One turn or mirror swaps these rows in pairs. Which row does each one swap with?
K_29: -1,0,-4,1,8,3,8,18,-6,1,4,7,22,-5,4,-10,0,1,-10,-4,-5,10,-11
K_922: -3,3,-9,2,0,5,1,12,7,3,-2,6,13,5,0,-9,18,15,4,-11,5,19,-10
K_519: 8,-4,7,-6,-4,-7,5,6,24,2,-11,13,4,1,6,5,-3,10,-3,18,-9,1,7
K_251: -2,-8,1,16,-2,11,-9,14,7,2,11,-13,-5,-3,2,7,-7,-8,-3,-19,-6,1,-8
K_859: 18,-4,0,15,2,-5,22,1,-13,-11,-13,-2,-1,4,-3,-4,-2,13,-12,-11,7,4,-6
K_131: -1,-8,-4,4,-1,9,-14,7,9,3,9,-5,6,-7,10,12,-5,-6,-5,-17,-1,-1,-16
K_163: 5,-12,9,12,0,3,2,-5,-4,-10,-7,-11,7,18,-5,5,-4,-8,2,12,-11,12,-7
K_427: 1,-4,4,3,-13,1,2,12,9,5,-15,-4,-25,-2,10,4,0,2,-4,-9,-3,-17,3
K_298: 19,-7,2,18,0,-5,9,7,1,-10,-10,8,0,6,-10,-6,2,21,-12,-17,-1,13,-3
K_465: -3,-13,-3,0,-13,8,-5,-2,7,0,2,2,11,2,9,1,-4,-17,2,-24,-2,4,-13
K_848: 5,-3,14,-5,5,1,-12,1,2,-18,-9,-7,-12,-5,-16,-13,8,0,6,6,-9,1,2
K_864: 14,-7,7,18,7,-3,20,6,-6,-15,-11,0,-11,7,0,-3,0,7,-15,2,9,-7,3
K_186: -7,2,12,-7,-1,1,-2,-5,-6,-4,9,-14,-3,14,12,-3,-8,-16,-6,0,8,5,-2
K_309: 0,-3,-7,4,-2,11,7,16,12,-6,8,14,19,2,-2,-10,17,3,-4,-2,1,15,-1
K_377: 7,6,-9,0,6,6,7,13,-1,-1,8,-1,21,5,2,-1,21,5,-6,-1,6,12,-6
K_329: 16,-3,4,9,-6,-11,16,10,-6,-12,-14,5,-7,9,-5,0,3,21,-16,-6,9,4,5
K_480: -6,0,9,-11,-7,5,-7,-6,-3,0,10,-7,-5,11,1,-5,-11,-18,2,3,11,5,-6
K_161: 2,-4,8,9,-5,-4,4,13,17,-9,-16,-12,-20,3,11,-2,8,5,10,-11,7,-12,-3
K_806: 17,-12,6,14,5,3,16,11,-6,-14,-12,2,-7,12,-8,-3,-9,8,-9,-2,18,7,-2
K_384: 6,8,-11,-4,-1,8,11,19,5,2,-1,9,11,-2,0,-9,20,13,-2,-3,-2,11,-2
K_438: -3,-5,0,16,-3,-11,18,15,-8,-7,-21,1,-5,5,2,-11,-1,19,-3,-3,2,1,5
K_511: -2,0,-8,8,-18,-5,-4,11,1,8,-9,-2,-17,3,-3,15,-17,7,-2,-10,-2,9,11
K_984: 1,-14,4,14,0,5,2,-4,-7,-12,-2,-12,0,9,-3,13,-9,0,-3,17,-11,7,5
K_835: 1,-9,5,-16,-9,-3,3,0,16,-6,-3,13,9,3,4,-3,-5,8,1,20,-5,1,11
K_776: 2,1,-3,12,-6,-13,-7,3,7,3,-3,3,-16,-16,-3,7,-17,11,2,-8,2,14,12
K_587: -5,-3,12,-6,-6,-4,-8,-12,-11,-1,4,-15,-11,1,2,-6,-2,-16,6,-3,9,6,-3
K_434: -2,4,-1,-15,1,-6,-8,-10,0,6,5,-9,4,7,11,-16,-4,-7,1,-6,2,-1,-8
K_306: 13,6,-9,2,12,6,13,16,3,5,-2,4,10,7,1,-9,16,6,4,3,7,-1,-10
K_544: 5,-2,-3,4,10,12,1,13,19,-1,6,6,11,-2,6,-12,16,13,-3,3,7,14,1
K_994: 3,-7,-2,15,9,-2,-1,-7,4,-22,-18,3,4,1,-7,13,-1,-5,10,2,9,-11,-8
K_963: -2,5,-1,-10,2,-6,-7,-1,-7,1,2,-6,-3,2,-3,-17,-4,-13,16,3,7,6,-6
K_487: -10,0,3,8,-16,-4,-7,-2,17,2,1,1,-19,-5,5,10,-10,11,-3,-1,5,8,16
K_877: 5,-1,-8,12,5,9,4,-5,-4,-18,-11,6,6,-3,-8,16,-1,-12,9,4,11,-2,5
K_45: -5,5,2,-4,3,-1,1,-2,-3,5,14,-18,-4,2,-4,-8,-10,-8,-4,-2,13,-11,-5
K_721: 1,-2,6,-5,3,3,-14,11,17,-16,-10,17,-4,-8,-15,0,10,3,-3,1,-10,-1,-3
K_637: 1,3,-4,0,-20,-3,-1,-1,14,6,-8,-3,-10,-1,3,18,-14,3,1,-7,5,10,19
K_293: 3,3,8,-16,-5,2,-8,-11,-1,2,2,-17,-6,7,2,-7,-4,-16,-2,-3,0,6,0
K_370: 7,-3,-6,8,3,0,2,-1,12,-11,-7,11,11,-14,-7,17,-13,0,13,2,9,2,5
K_876: 3,-11,1,10,0,5,4,-4,-10,-10,-7,-13,-5,17,-8,4,-13,-3,-4,17,-6,10,0
K_37: -2,-7,7,-5,-14,-9,3,10,17,-2,-5,3,-10,4,9,-12,-7,0,9,-15,12,-16,-2
K_435: 6,3,4,-8,-3,-4,-8,-2,-6,-4,6,-8,-7,12,-2,-7,-2,-26,6,-7,3,7,-8
K_691: 16,-6,3,19,5,2,2,16,-9,-5,-16,1,-16,12,-8,-2,0,15,-13,0,5,-2,-4
K_59: 1,6,10,4,-25,-2,1,3,17,0,4,6,-10,-3,2,10,-13,8,-2,-9,-5,14,12
K_450: 8,-7,5,-1,-3,8,-3,15,13,-4,6,7,6,-5,3,7,-8,-13,-2,-22,0,5,-18
K_194: -2,-11,5,-4,-17,-5,-4,11,7,-6,-19,-4,-20,9,4,-3,-1,7,6,-12,9,-14,-6
K_217: 0,-9,-9,4,10,-5,1,-8,-1,-18,-10,4,12,-7,-5,13,-4,-5,13,7,8,-7,-4
K_395: 6,-1,9,-8,1,2,-9,-3,11,-20,-10,13,-7,-11,-8,-9,14,5,-6,0,-8,2,11
K_919: 0,10,12,-4,-6,3,4,-8,-3,-1,7,-15,-5,11,10,-3,-5,-14,8,3,5,-1,-6
K_2: 2,5,-12,3,-2,14,5,8,16,1,-3,14,12,8,6,-3,14,14,-8,-4,0,10,1
K_336: 0,-4,-3,-10,-4,-3,2,-3,24,1,-1,12,7,1,6,-3,-6,12,-3,17,-6,9,9
K_73: 4,1,12,-5,7,2,-12,10,7,-9,-14,3,-12,-3,-12,-4,20,4,6,9,-6,-9,-1
K_447: 15,-3,4,10,5,9,14,2,-9,-11,-15,1,-7,20,-2,-4,-3,7,-20,-5,6,-2,-8
K_565: 4,4,-4,9,-12,-14,-4,3,20,4,-3,6,-17,-7,8,13,-4,4,0,-9,1,6,16
K_996: -1,-8,4,-6,1,-3,-13,9,6,-18,-12,8,-9,-11,-17,0,7,8,-1,6,-14,3,4
K_474: 5,-4,-9,4,4,4,-2,6,12,0,1,16,23,5,6,-11,11,9,1,-4,9,8,-10
K_775: 10,-3,-7,7,-2,6,7,15,8,4,8,20,19,2,4,-5,13,3,-2,-10,8,8,-3
K_740: 17,-8,9,21,2,-3,11,11,-9,-6,-9,-1,-15,11,0,-10,10,10,-10,-7,6,-5,1
K_484: 16,1,5,8,9,-5,13,9,-12,0,-13,2,-12,4,-3,0,-7,16,-15,-10,12,-1,-10
K_997: -11,3,4,0,-18,-4,0,8,16,1,1,4,-11,3,10,12,-8,8,-5,-6,6,12,19
K_75: -6,0,2,-2,-17,-7,-6,5,11,8,0,7,-13,-14,2,15,-9,3,3,-5,8,10,13
K_644: 8,-11,2,13,2,-2,-3,-7,6,-14,-9,15,15,-6,-9,18,-8,-2,8,-9,7,2,-6
K_558: -11,-3,-3,6,-23,-7,-2,7,16,2,6,1,-7,-1,-12,0,-11,14,-3,-15,6,7,13

K_984 pairs with K_835
K_194 pairs with K_131
K_740 pairs with K_775
K_306 pairs with K_298
K_251 pairs with K_37
K_806 pairs with K_544
K_519 pairs with K_163
K_877 pairs with K_395
K_438 pairs with K_29

One turn or mirror swaps these rows in pairs. Which row does each one swap with?
K_623: 21,28,-5,10,-14,4,5,-11,3,-4,22,-12,15,-7,12,15,-35,-4,-6,-14,3,-21,23,15,3,-5,11,13,-8,10
K_278: -2,4,4,14,-7,-3,-1,-9,-2,-5,36,-5,20,-13,11,7,0,-5,-5,-14,14,-4,45,1,17,-8,10,-5,-2,2
K_64: -2,14,-17,8,-10,-11,2,-3,7,-2,9,-10,14,14,10,7,-41,0,-20,-19,8,-1,0,-9,-6,-9,9,1,9,11
K_148: 3,5,-3,16,1,-5,4,-15,8,-6,37,-14,10,2,16,15,-34,-16,-6,0,9,-18,6,0,11,-9,10,-10,-21,6
K_579: -1,-3,-27,-12,-14,-2,1,-14,6,-1,24,-1,19,10,4,7,-16,10,10,-10,16,-10,27,-2,18,-9,4,-5,-7,2
K_383: -3,-8,-9,23,-10,0,-6,-8,2,-4,0,-11,20,14,-2,3,-9,-8,-13,-25,15,-12,30,-4,6,-11,5,-7,1,4
K_78: -4,13,-16,9,-15,-5,-23,-13,4,-6,21,5,16,4,16,5,-9,1,8,-9,-2,-1,10,-15,0,13,6,-8,-3,6
K_408: 5,6,4,16,-9,0,-17,-2,12,-2,13,1,13,-9,4,2,-22,-6,-4,-4,-4,-16,9,-9,-8,-14,6,17,-4,4
K_646: 4,5,5,-21,-7,-1,3,-11,-11,-2,22,4,14,5,7,16,-29,5,-6,-17,12,-11,9,0,-6,-8,-4,-4,4,3
K_650: -1,-2,-4,9,-1,5,3,-22,4,1,33,-8,1,6,7,8,-15,3,-10,-23,-2,-18,21,-9,0,-21,1,-4,11,6
K_376: -16,1,-14,2,-9,-3,-12,-4,4,-10,28,-8,25,8,11,0,-13,-5,-22,5,13,-5,6,7,15,3,9,-19,-1,5
K_207: -22,13,-2,12,3,-10,-11,-15,15,-5,18,10,8,-1,5,-2,-19,5,2,-17,0,-8,16,-8,8,-20,14,-16,6,12
K_136: -2,-6,10,2,-10,-4,-1,-12,-1,-2,16,-7,21,-23,3,16,-32,8,-19,-11,9,-10,16,-1,8,-10,10,-6,-20,9
K_111: 14,8,-2,2,-10,-4,10,-13,11,-15,20,-7,14,-10,14,12,-25,28,-23,-9,21,-1,19,-12,10,-9,6,-18,-9,5
K_380: -19,2,-21,17,-16,-2,-8,-8,2,-5,13,-3,25,10,4,6,-37,-5,-12,-21,8,-3,11,-7,3,-20,3,-13,-8,9
K_343: -2,18,-23,23,-6,-1,-5,-8,14,-7,4,-4,18,14,6,-15,-26,-9,-14,-11,11,-7,23,3,13,-9,20,-2,-2,-4
K_843: 6,22,19,21,-11,-3,1,-13,4,-3,39,-2,12,-4,14,14,-16,21,0,-17,12,-11,24,4,2,-2,-4,-4,0,-1
K_889: 4,23,6,-17,-12,-3,6,-11,5,-5,17,-12,13,18,13,12,-31,-4,-5,-14,14,-8,1,5,-4,-13,9,-6,-14,1
K_981: 2,34,-15,-1,-12,-4,4,-10,12,-2,27,-23,6,11,17,-4,-31,-5,1,-5,10,-10,8,12,-1,-6,15,-10,-6,1
K_936: 3,-3,18,32,-6,-6,-6,-10,3,-11,6,-13,18,-4,19,10,-15,1,-6,-7,11,-1,6,6,-2,-8,11,-7,-2,6
K_532: 0,18,-5,-25,-9,-5,0,-11,3,-7,12,-15,6,-8,7,2,1,0,-3,-3,9,-12,30,4,8,-9,5,-5,-8,5
K_828: 4,21,5,23,-9,0,1,-15,-5,2,-9,3,5,9,2,24,-23,4,-8,-20,9,-4,16,0,5,-4,2,-7,7,2
K_514: 3,28,2,-1,-7,0,-2,-10,-1,-1,44,-24,21,17,5,2,-16,6,-20,-16,15,-10,21,1,-6,-8,4,0,-10,6
K_72: 6,6,-17,-2,-14,-10,-2,-4,8,0,3,-4,18,-12,27,7,-23,8,-11,-18,8,12,25,-8,0,-10,7,0,-18,-2
K_726: 6,8,-21,8,-13,-7,-4,-10,-1,0,35,-5,19,19,12,-2,-3,23,-6,1,14,-5,28,3,10,-14,12,-7,-3,8
K_687: 5,3,9,-4,-7,0,-4,-13,4,-4,17,-6,17,-8,2,-16,-21,30,4,-3,18,-10,18,-8,1,-13,1,-4,-7,0
K_664: 4,29,1,5,-1,0,1,-13,18,-2,12,-20,27,-12,2,25,-30,12,-16,-7,11,-16,21,0,13,2,12,-9,-10,-1
K_674: 14,19,2,13,-11,-4,7,-20,-5,-17,15,-19,20,6,11,25,-31,9,-4,-21,16,-25,29,-3,1,-14,9,-2,-9,0
K_24: 5,24,3,9,-7,-5,3,-12,6,-7,27,-9,15,-12,14,8,10,0,-16,-9,9,-11,2,13,7,-8,12,-7,-15,3
K_958: -8,26,1,15,-8,-16,-8,-4,10,-6,9,8,26,-1,-3,-7,-40,-5,6,-11,12,-9,13,-3,4,-12,18,-8,-4,8
K_442: 2,1,-23,19,-8,-3,-8,-10,-7,0,24,2,2,0,7,11,-15,9,-23,-13,12,13,19,-1,21,-4,2,-10,-9,-2
K_571: 3,19,-15,20,-5,-3,11,0,15,-12,11,-3,13,-6,9,10,-34,14,-13,-11,16,7,19,4,19,-6,6,-25,0,17
K_860: -10,15,-3,11,-16,1,-11,-22,4,-15,16,1,4,7,10,9,-9,-5,15,2,2,-10,9,-1,3,7,3,-14,7,7
K_108: 6,20,4,-14,-6,-5,2,-12,-1,-8,13,4,10,4,18,-13,1,7,-11,0,9,-8,9,3,6,-7,12,-8,-17,3
K_559: 6,9,-11,8,-12,1,-21,-5,-7,-4,12,-15,13,0,-11,15,-29,-7,1,-10,7,-25,26,9,8,-1,0,0,-1,11
K_448: 7,8,12,15,-8,-10,7,-10,-11,-6,41,-5,2,-1,16,6,-15,-4,-17,-15,18,3,17,1,-7,-21,8,-2,-2,-3
K_402: -6,20,-20,10,-11,-6,-3,-12,8,-2,41,-22,13,5,8,-5,-35,-3,-4,-6,17,-12,39,-5,4,-6,-1,-3,-11,1
K_129: 9,12,-22,9,-1,0,7,-7,3,6,20,4,-2,-8,3,-4,-14,19,0,-24,10,-7,31,2,8,-17,1,-5,-12,-2
K_593: 7,18,-11,13,4,-1,8,-19,-1,-5,25,5,3,2,13,3,-13,11,9,-25,7,13,19,-2,10,-2,12,-16,8,2
K_25: -11,14,-13,9,-16,-5,-12,-11,-3,-7,13,4,10,-10,-5,4,-13,7,7,-19,15,6,15,-11,-5,-5,-13,-4,-2,-8
K_113: 2,18,-10,4,-14,-1,-6,-10,7,-6,32,11,12,9,8,-6,-22,-19,-27,-17,10,-6,25,6,13,-9,7,-7,10,0
K_105: 24,19,-6,18,1,2,4,-9,0,-2,22,-7,3,11,-7,8,-27,2,0,-12,8,-18,12,11,17,-6,8,-1,2,20
K_851: -11,30,-9,11,-14,-21,-2,-7,3,-10,14,-15,21,0,22,2,-13,-9,-24,-11,15,-4,34,-2,2,-14,18,-13,-15,3
K_478: 2,12,13,8,-13,0,-3,-10,8,-4,-5,9,15,12,1,3,-31,-10,-10,-9,14,-9,38,-2,10,-8,3,-2,0,8
K_333: 6,10,-5,35,-12,-6,-11,-15,-13,-8,14,-12,21,10,10,22,-23,9,-17,-14,14,-4,32,-7,2,3,1,-7,6,1
K_572: 3,12,-6,38,-8,0,1,-7,8,-13,41,-7,8,-6,11,8,-6,5,0,-6,11,-16,23,1,-3,-11,9,-8,0,2
K_493: 0,12,-25,1,-1,-11,-6,-11,3,-13,27,-7,18,-7,14,-14,-31,-23,-4,-11,10,-11,26,-3,4,-10,-3,-5,2,7
K_6: -7,4,-13,6,-8,-2,-30,-6,4,-14,9,-13,25,12,-5,12,-23,-12,-16,-3,11,-9,16,0,7,4,3,-7,-4,6
K_112: 9,21,7,19,-3,-4,-3,-8,-6,-8,-14,-12,16,-2,3,17,-17,6,-6,2,14,-5,27,9,11,-6,7,-8,2,4
K_585: 6,1,1,5,9,0,0,-23,10,-12,36,-10,16,9,6,2,-9,-5,-1,-5,7,-21,13,5,-4,-5,15,-7,10,3
K_943: -18,11,2,12,-10,-3,-20,-10,5,-14,28,-7,16,-1,-5,8,-16,2,-3,5,15,-10,10,-2,21,4,7,-19,11,11
K_211: 13,29,-12,3,-12,-11,-12,-4,3,-5,13,-4,11,-8,-1,2,-26,8,-7,-13,10,16,14,-8,16,10,5,-10,-15,0
K_117: -6,17,-20,23,-10,-4,-7,-11,3,-13,13,-25,12,-1,-1,-12,-41,2,3,-10,16,-2,21,10,10,-7,7,-6,-4,6
K_824: 2,28,-4,7,-6,-11,4,-18,14,-25,10,-17,16,10,22,13,-27,4,-17,-7,14,-6,24,-9,10,0,15,-24,-8,13
K_821: 3,29,3,-28,-6,-3,0,-13,3,3,28,6,7,-5,10,4,-24,7,-6,-12,7,-11,18,-1,6,-7,8,-5,-4,3
K_509: 4,5,-9,11,-13,6,-5,-11,22,-10,29,3,17,-13,18,3,-14,7,-9,-2,-1,-19,4,-16,13,-2,11,-4,-3,11
K_365: 4,6,-3,12,-1,-2,4,-13,1,-8,-3,-16,0,11,4,7,-21,8,0,-6,12,-13,-10,7,2,-4,11,-10,-10,3
K_894: 5,17,0,4,-14,-4,-1,-21,-12,-16,30,-13,11,12,2,17,-27,16,-12,-19,26,-7,23,6,14,-8,-2,-24,4,2
K_941: -10,30,-9,10,-13,-13,5,-15,9,-9,5,-4,14,-7,30,6,-31,-15,-6,-10,2,-5,25,-9,2,-14,10,-11,-11,1
K_959: -4,14,-18,14,-11,5,-13,-7,-2,1,25,-1,13,21,-10,5,-23,0,-9,-25,5,-5,7,-5,17,-6,-1,-5,-2,18
K_224: -8,14,-1,17,-2,14,-3,-17,3,0,27,10,12,0,0,3,-14,-9,9,-14,3,-6,8,-5,9,-5,-8,-2,13,2
K_30: -6,22,-6,5,-15,-7,2,-12,-4,5,16,-14,29,-19,20,6,-23,-1,-12,2,25,-13,23,20,5,-14,9,-6,-15,-2
K_656: -3,6,4,12,-12,-12,-8,-11,-7,6,14,-17,29,12,12,10,-30,7,-27,-6,17,-18,19,13,5,-6,5,1,-17,9
K_797: 16,20,4,4,-3,3,4,-9,0,1,16,-15,30,12,9,16,-18,11,-28,-7,14,-8,14,12,-12,-11,13,-3,-6,4
K_19: 3,21,28,17,-16,-7,-4,-10,5,-8,29,-13,13,-14,2,6,-23,-16,-7,-13,10,-6,12,-3,9,-2,5,-5,-13,1
K_954: 3,5,-3,11,3,9,3,-18,1,-8,37,-7,-1,13,-3,10,-20,11,2,-17,9,1,13,5,14,2,4,-13,13,8
K_513: 19,14,-1,10,-7,6,10,-15,-2,-2,20,-15,17,8,9,17,-24,7,5,1,22,-13,12,17,19,1,-5,-7,2,3
K_921: 1,-3,10,23,-12,-3,-7,-12,12,-9,19,20,18,-5,8,-11,-28,-1,-18,-6,13,-6,20,-6,5,-11,5,-8,-2,5
K_110: 3,16,15,18,-4,-4,2,-9,5,-4,23,7,23,-11,12,4,-37,-1,-16,-10,12,-11,40,9,-7,-9,-1,-7,-7,9
K_739: 0,24,5,-3,-6,-3,-4,-9,13,3,23,-3,22,-3,9,24,-5,27,-10,1,13,-9,33,0,7,-9,13,-4,-1,3
K_793: 0,43,-1,-14,-3,-2,-3,-11,-4,-3,9,-8,8,-12,14,5,-23,14,-16,-9,15,-1,22,-9,5,-11,-1,-6,-9,1
K_550: -15,28,9,26,-15,2,-17,-8,-2,-12,13,3,14,-5,8,7,-17,-8,-9,2,11,-10,7,-4,18,-7,4,-9,1,14
K_393: -3,16,-19,12,-2,-12,-6,4,13,-7,25,2,7,-13,4,-11,-13,9,-12,-25,7,2,25,-2,22,-10,5,-11,1,10
K_396: 17,5,-17,0,4,-7,-6,3,0,-1,16,-5,11,6,-9,4,-36,3,-1,4,23,3,23,-4,3,-7,3,2,-6,-2
K_150: 4,20,-6,9,-10,-10,16,-7,0,6,13,-7,8,9,21,-8,-21,-6,-22,-28,9,1,22,3,12,-23,17,-5,-8,5
K_233: -5,18,-10,-2,-11,-11,-4,-7,-5,12,3,-4,15,-15,7,-9,-15,4,-14,-17,11,4,22,-5,-3,-17,-3,-2,-19,-1
K_127: 1,10,-4,12,-11,-6,-2,-4,11,-6,17,4,20,-4,9,-1,-35,12,-11,5,12,15,1,-4,-6,0,22,-8,-2,2
K_456: 1,9,16,-12,-8,-1,2,-7,2,3,17,-26,10,-4,4,2,1,2,-1,-14,13,-8,15,1,8,-12,9,-5,-9,5
K_31: 4,27,-13,-9,0,-7,1,-11,-6,-11,36,-16,24,-8,11,3,1,14,-4,-5,17,-7,24,0,13,-10,3,-10,-13,8
K_712: 1,10,-11,-6,-10,-6,-4,-7,1,-6,51,0,17,3,8,-3,-14,-4,-9,-12,10,-6,39,5,11,-8,10,0,-9,9
K_636: 0,15,-11,7,-9,-8,-5,-9,9,-6,13,-26,14,-3,15,4,-21,28,-1,-2,11,-5,4,-4,9,-12,8,-7,-26,2
K_930: 2,18,-18,18,-1,-3,-4,-12,-3,-7,2,0,13,-16,7,13,-35,-3,-2,-13,11,-5,0,3,-3,-8,5,-9,18,6
K_279: -9,25,13,24,-10,-5,16,-17,6,-11,10,-5,10,1,9,19,-14,-8,2,-12,14,-18,25,4,-3,-20,9,-4,-8,9
K_124: -4,29,-29,14,1,-8,-3,-13,10,-8,-5,-1,13,1,4,7,-12,7,-12,-8,10,1,37,-1,3,-2,8,-7,-10,3
K_504: -12,3,-1,6,-18,7,-9,-14,0,-20,14,-6,9,-4,5,16,-9,1,-3,-5,9,-10,15,-25,7,1,-8,-8,6,0
K_584: -3,9,-17,-1,-23,-8,-11,-2,6,-8,15,-8,19,-4,14,7,-20,-10,-11,1,12,-19,27,-9,-11,-4,7,10,-18,-3
K_508: 1,20,3,33,-16,-4,-1,-11,0,-5,16,-11,17,-6,14,23,-6,4,-11,-4,9,-5,-5,-5,-2,-3,5,-10,1,9
K_172: 14,20,-9,7,-11,-7,12,-18,5,-5,18,-9,19,22,29,10,-12,7,-10,-23,13,-8,19,-4,-11,-6,17,-12,-12,0

K_860 pairs with K_532
K_664 pairs with K_958
K_954 pairs with K_712
K_380 pairs with K_797
K_514 pairs with K_959
K_105 pairs with K_402
K_478 pairs with K_824
K_383 pairs with K_172
K_593 pairs with K_278
K_224 pairs with K_31
K_739 pairs with K_207
K_646 pairs with K_376
K_851 pairs with K_828
K_365 pairs with K_584
K_233 pairs with K_508
K_941 pairs with K_112

